Each row has a name. Each question is about the rows just above it.

z190: 5.63 5.79 5.85 -6.64 8.11 0.91 3.85
z645: -7.52 -2.48 5.87 -2.48 -2.48 -0.20 -2.48
z211: 0.94 2.23 2.23 -4.31 5.25 -0.64 1.52
z349: 5.50 3.98 3.98 -8.46 3.91 3.91 3.91
Which row holds -7.52 -2.48 5.87 -2.48 -2.48 -0.20 -2.48?
z645
Repeated in z211:
2.23
Repeated in z645:
-2.48
Whose row is 5.63 5.79 5.85 -6.64 8.11 0.91 3.85?
z190

z219: 9.83 4.98 7.78 7.78 6.80
z25: 9.83 4.98 -8.24 -9.05 9.83
z264: -6.41 6.18 9.72 8.84 -6.41
The value that z25 holds more than once:
9.83
The value that z219 holds more than once:
7.78
The value that z264 holds more than once:
-6.41
Whose row is 9.83 4.98 7.78 7.78 6.80?
z219

z212: -0.17 4.29 -1.91 -2.16 6.46 -0.61 -0.17
z948: -0.30 -1.71 1.46 -2.57 -1.71 1.73 -1.64
z34: 1.00 -7.87 2.68 1.74 -7.87 1.24 -0.28
Which value appears more than once in z212?
-0.17
Repeated in z34:
-7.87
The value that z948 holds more than once:
-1.71

z273: -2.66 3.47 4.35 1.17 0.34 -0.84 0.45 -2.80 -1.06 -1.15 -1.01 -2.34 0.78
 -0.08 -0.17 3.10 -3.71 -4.80 2.22 -0.85 0.88 -0.97 1.91 -2.65 1.93
 -0.37 0.80 3.26 -1.75 -0.25 0.12 -4.61 -0.90 1.70 0.29 -1.76 1.07 -3.76
 0.80 0.56 -2.50 1.14 1.17 -1.15 -1.24 -3.76 -0.03 0.11 2.09 -1.19 -1.07
 -1.63
z748: -0.61 2.29 2.29 0.18 -1.80 -0.13 -0.35 -1.81 -0.44 -1.24 0.21 -1.26 0.90
 -0.69 -0.65 0.33 -2.38 -1.32 1.75 0.53 -0.22 0.86 -0.49 -0.07 0.77
 -1.05 1.59 0.00 0.20 0.76 -0.64 -0.66 -0.25 0.01 0.00 0.11 -0.47 0.06
 -0.17 -0.75 -0.92 1.05 0.48 -1.37 -0.07 -1.52 2.29 -1.16 -0.30 -2.72
 0.57 -1.57
z669: -1.80 -0.88 -1.10 0.54 1.39 0.41 -2.68 -0.96 0.54 0.72 0.18 -2.81 1.03
 -1.03 -1.35 -0.55 1.52 -1.56 1.48 -1.15 -0.42 0.49 0.34 -0.05 -0.55
 -1.69 -1.18 0.89 -0.32 0.17 1.48 0.84 0.92 0.07 -1.31 -1.14 -0.32 -0.99
 0.11 -0.84 -0.44 0.76 -0.39 0.91 2.32 0.06 0.20 1.20 0.16 -1.32 -2.92
 0.20
z441: 1.69 2.95 6.12 -4.00 -1.66 5.46 6.56 0.79 2.58 -5.21 0.18 0.40 -2.02
 0.47 2.80 9.06 -8.76 -5.07 0.15 2.19 0.71 -2.23 1.54 -1.14 5.39 -2.06
 4.64 3.58 -1.75 -2.31 2.73 -4.47 -2.10 4.43 3.07 -1.33 1.48 0.86 4.67
 0.00 -4.00 -1.15 3.09 0.13 -2.17 -2.24 -4.25 -1.36 1.68 -4.51 -0.72
 -0.86
z558: -1.80 -0.88 -1.10 0.54 1.39 0.41 -2.68 -0.96 0.54 0.72 0.18 -2.81 1.03
 -1.03 -1.35 -0.55 1.52 -1.56 1.48 -1.15 -0.42 0.49 0.34 -0.05 -0.55
 -1.69 -1.18 0.89 -0.32 0.17 -0.99 0.84 0.92 0.07 -1.31 -1.14 -0.99
 -0.99 0.11 -0.84 -0.44 0.76 -0.55 0.91 2.32 0.06 0.20 1.20 0.16 -1.43
 -0.22 0.41
Whose row is 1.69 2.95 6.12 -4.00 -1.66 5.46 6.56 0.79 2.58 -5.21 0.18 0.40 -2.02
 0.47 2.80 9.06 -8.76 -5.07 0.15 2.19 0.71 -2.23 1.54 -1.14 5.39 -2.06
 4.64 3.58 -1.75 -2.31 2.73 -4.47 -2.10 4.43 3.07 -1.33 1.48 0.86 4.67
 0.00 -4.00 -1.15 3.09 0.13 -2.17 -2.24 -4.25 -1.36 1.68 -4.51 -0.72
 -0.86?
z441
Whose row is -0.61 2.29 2.29 0.18 -1.80 -0.13 -0.35 -1.81 -0.44 -1.24 0.21 -1.26 0.90
 -0.69 -0.65 0.33 -2.38 -1.32 1.75 0.53 -0.22 0.86 -0.49 -0.07 0.77
 -1.05 1.59 0.00 0.20 0.76 -0.64 -0.66 -0.25 0.01 0.00 0.11 -0.47 0.06
 -0.17 -0.75 -0.92 1.05 0.48 -1.37 -0.07 -1.52 2.29 -1.16 -0.30 -2.72
 0.57 -1.57?
z748
Repeated in z441:
-4.00
Which row holds -2.66 3.47 4.35 1.17 0.34 -0.84 0.45 -2.80 -1.06 -1.15 -1.01 -2.34 0.78
 -0.08 -0.17 3.10 -3.71 -4.80 2.22 -0.85 0.88 -0.97 1.91 -2.65 1.93
 -0.37 0.80 3.26 -1.75 -0.25 0.12 -4.61 -0.90 1.70 0.29 -1.76 1.07 -3.76
 0.80 0.56 -2.50 1.14 1.17 -1.15 -1.24 -3.76 -0.03 0.11 2.09 -1.19 -1.07
 -1.63?
z273
Whose row is -1.80 -0.88 -1.10 0.54 1.39 0.41 -2.68 -0.96 0.54 0.72 0.18 -2.81 1.03
 -1.03 -1.35 -0.55 1.52 -1.56 1.48 -1.15 -0.42 0.49 0.34 -0.05 -0.55
 -1.69 -1.18 0.89 -0.32 0.17 1.48 0.84 0.92 0.07 -1.31 -1.14 -0.32 -0.99
 0.11 -0.84 -0.44 0.76 -0.39 0.91 2.32 0.06 0.20 1.20 0.16 -1.32 -2.92
 0.20?
z669

